-48.4,144.6,-102.6,19.7,-2.4,100.3,-148.9 => 19.7, 144.6

15.9,-14.5,-11.7,-12.3,-1.8 => -11.7, 15.9

1.7,-2.9,-2.2,17.4,-13.3,-1.5,11.0
-18.2,12.5,11.7,6.2,5.1,-3.3,0.6
-2.1,-3.2,-5.2,7.9,-18.1,-9.5,8.6
=> 6.2, 17.4

-3.4,12.7,-4.6,-13.0,-9.5 => -4.6, 12.7

1.17,-0.25,-0.42,-1.04,-2.09
-2.24,-2.11,-1.36,-0.93,1.85
-1.45,-2.16,-0.36,-1.17,0.48
=> -1.36, 1.85

-15.9,-13.4,-20.2,-5.6,10.9,-11.8,19.3 => -5.6, 19.3
---
2019,2217,9727,5582,4957 out 9727, 5582

-1,-16,39,38,-46 out 39, 38

9104,4022,3692,6507,1034,5654 out 9104, 6507

608,11,614,859 out 859, 614

-20,-32,29,35 out 35, 29

55,170,227,189,173 out 227, 189

-459,-501,649,-236,-328,473
-165,-603,169,-129,-913,537
-70,-488,19,-33,-313,70
out 649, 537

37,242,210,165 out 242, 210
---
48.7	44.1	-71.5	13.0	-21.5 => 13.0
11.5	5.8	-16.1	-65.3	-27.7 => -16.1
66.7	-11.4	0.8	-46.3	3.6 => 0.8
30.4	-45.6	-56.6	50.8	75.4 => 30.4
-7.0	-36.2	21.9	-38.5	69.5 => -7.0
49.0	-9.8	-7.1	-90.6	-28.4 => -9.8
---
[[51  5 17 68 68 62 37]
 [66 94 83 37 30 25 74]] >> 83

[[65 96 85 25 55 82]
 [58 72 86 22 23  2]] >> 72

[[4 1 7 8]
 [8 5 7 6]
 [7 4 7 7]] >> 6

[[694 627 231 543 414 309]
 [424 116 887 450 414 599]
 [335 531 254 450 642 501]] >> 531

[-636  997  195 -793  305  644] >> 997

[[-14 -16   4 -20 -34  27]
 [ 37   5  -4 -24 -19 -28]
 [-25 -11  18  -6 -29 -31]] >> -11
---
27.1	33.5	-31.2	31.0
65.1	-70.3	60.4	70.1
-60.2	-58.3	89.7	-56.0
value 33.5

-16.7	-4.3	-7.6	-12.6	10.2	-12.9
-40.9	-0.9	-10.3	-32.5	23.0	-20.3
87.2	-41.5	86.5	5.0	-40.7	14.2
value -12.6

-59.0	-4.0	19.8	-4.3	-21.1	-10.5	68.8
35.4	-16.9	-3.7	17.9	24.3	19.9	55.6
27.1	10.3	22.4	21.6	-8.1	8.4	20.1
value -21.1

52.9	22.9	73.1	-30.6	10.6	-78.2
52.2	44.7	49.8	52.3	-50.4	61.1
-33.4	-46.0	-60.3	61.8	-19.1	37.9
value -30.6

-35.7	-12.3	-23.1	44.8	77.0	67.9	-39.6
-40.5	-20.7	-24.6	44.2	80.5	74.5	-34.9
8.3	41.0	26.6	-49.2	-36.0	57.7	2.9
value 77.0

15.7	7.1	-30.2	-17.0	-23.1	-35.7	-24.9
-2.3	41.8	46.6	-32.8	-1.5	-6.7	16.1
4.8	6.5	87.9	17.0	13.8	-4.8	16.2
value -23.1

-6.5	-83.3	12.0	30.2	7.8	-6.7
8.7	-28.0	-10.4	25.6	-1.4	-7.2
-4.5	-86.6	-13.2	26.8	8.3	-5.8
value 30.2

24.3	32.2	-17.5	-28.4	-26.9	9.7
24.3	23.2	-16.7	-48.5	-11.0	19.1
53.0	70.2	-15.3	-33.1	-42.0	16.1
value -28.4
---
-38.9	-57.4	51.2	58.7	9.2
-21.5	51.9	-8.9	-21.4	67.7
-65.2	-25.1	54.7	20.7	-47.1
-> -57.4

24.6	19.0	17.1	9.9	-18.8
-87.0	12.7	16.1	33.1	3.9
21.9	-11.3	-43.7	13.9	-4.8
-> -43.7

-62.2	-34.7	-0.9	17.7	19.0	-81.9 -> -62.2

-15.5	56.1	-18.7	-71.0	-0.5 -> -18.7

30.6	59.6	-17.5	-54.5	30.9
35.6	21.4	68.9	-28.2	-53.8
-> -53.8

-5.5	41.6	-16.7	35.7	71.4 -> -5.5

28.9	13.0	2.6	38.0	-25.2	-67.1	0.4 -> -25.2

56.6	-90.4	-5.7	-50.6	5.8	31.9	26.4 -> -50.6

-52.8	3.0	56.9	84.1 -> 3.0
---
4.2	37.3	59.6	-20.5
2.5	29.1	65.7	-6.1
17.3	-28.8	-71.3	43.0
: 65.7

70.7	-40.1	-69.0	7.5	-4.3	37.5	-3.7
-59.0	-46.3	58.8	5.7	-3.6	57.2	-8.1
-78.0	14.1	65.6	-6.2	-0.2	-28.0	-2.9
: 57.2

14.2	-11.9	0.3	18.8	8.8
-83.7	40.1	-33.4	-12.8	-24.8
25.5	-18.6	-21.1	35.0	-0.7
: -12.8

-1.1	-5.7	1.8	-3.1	-0.9	-69.5	60.4
-76.1	1.8	-0.6	-2.8	1.9	-1.6	-3.1
-0.8	-3.3	0.8	-71.5	5.9	-4.1	-3.7
: -1.6

-17.2	74.8	-50.7	-40.4
47.9	29.9	-38.3	-18.0
-46.5	-86.7	-32.0	-25.0
: -38.3

-17.6	-26.8	12.7	-20.6	-67.5	-40.9
17.1	-10.6	10.0	-16.7	45.4	-1.8
-20.9	36.5	1.2	5.5	-58.6	-42.0
: 45.4
---
[-39.4, 12.7, 77.4, -28.4, 30.7, -17.7]: -28.4
[[-52.4, -2.5, -66.0, 80.5, -19.6, 76.8], [-7.7, 19.6, -59.0, 43.2, -31.5, -13.5], [-71.6, -40.5, -29.7, -53.4, -72.4, -16.8]]: -53.4
[19.3, -31.2, -14.4, 82.3]: -31.2
[-29.7, 29.5, -66.6, -6.3, 55.9, 17.0, 39.4]: 55.9
[-49.3, -34.1, -30.8, -31.9, 85.9]: -30.8
[[-2.8, -0.2, -8.4, 6.3, 2.5, -4.1, -9.1], [66.0, -5.7, 5.5, -9.7, 40.7, 2.4, -25.1], [-13.4, -6.8, -0.2, 0.8, 11.4, -10.1, -6.1]]: 11.4
---
array([[208, 123, 105, 192, 220],
       [174, 117, 220, 102,  59]]) → 208

array([[60, 46, 38, 39, 27, 20],
       [82, 56, 40, 42, 17,  4]]) → 60

array([[5357, 6304, 6338, 2552, 4872],
       [4785, 6186, 8540, 3221, 2861]]) → 5357

array([[176, 176, 130, 139, 170, 164],
       [228, 192,  98,  40, 201,  84]]) → 176

array([[ -3,  -3,  41, -23,  14],
       [  5,  18,  47, -31,   1]]) → -3

array([[535, 433, 537, 277, 249, 420, 761],
       [588, 446, 619, 629, 468, 613, 527]]) → 535

array([[-742,  781, -280, -108,  354,  137,  -54],
       [ 273,   65,  182,  147,  292,  -33,  243]]) → -742
---
array([72.8, -1.3, 75.6, 24.2]): 24.2

array([[  2.0,   3.5,   5.3,   4.2, -27.3,  -9.9],
       [-72.2,   8.4,  42.4, -28.0, -37.9,  25.2],
       [ 41.4,  -2.4, -18.5,  31.9,  74.1, -77.4]]): 4.2

array([-62.3, -67.2, -34.4, -88.9,  62.0]): -88.9

array([-38.1, -49.4,  65.8, -31.8,  12.1,  38.8,  -8.4]): -31.8

array([ 15.5, -12.7, -28.2,  53.5,  38.7, -68.2]): 53.5

array([[-69.6, -37.0,   8.7, -62.6,  23.4],
       [ -5.9,  17.8, -20.5,   5.9,  18.6],
       [ 17.8,  -7.3,   4.7,   5.5,   6.0]]): -62.6
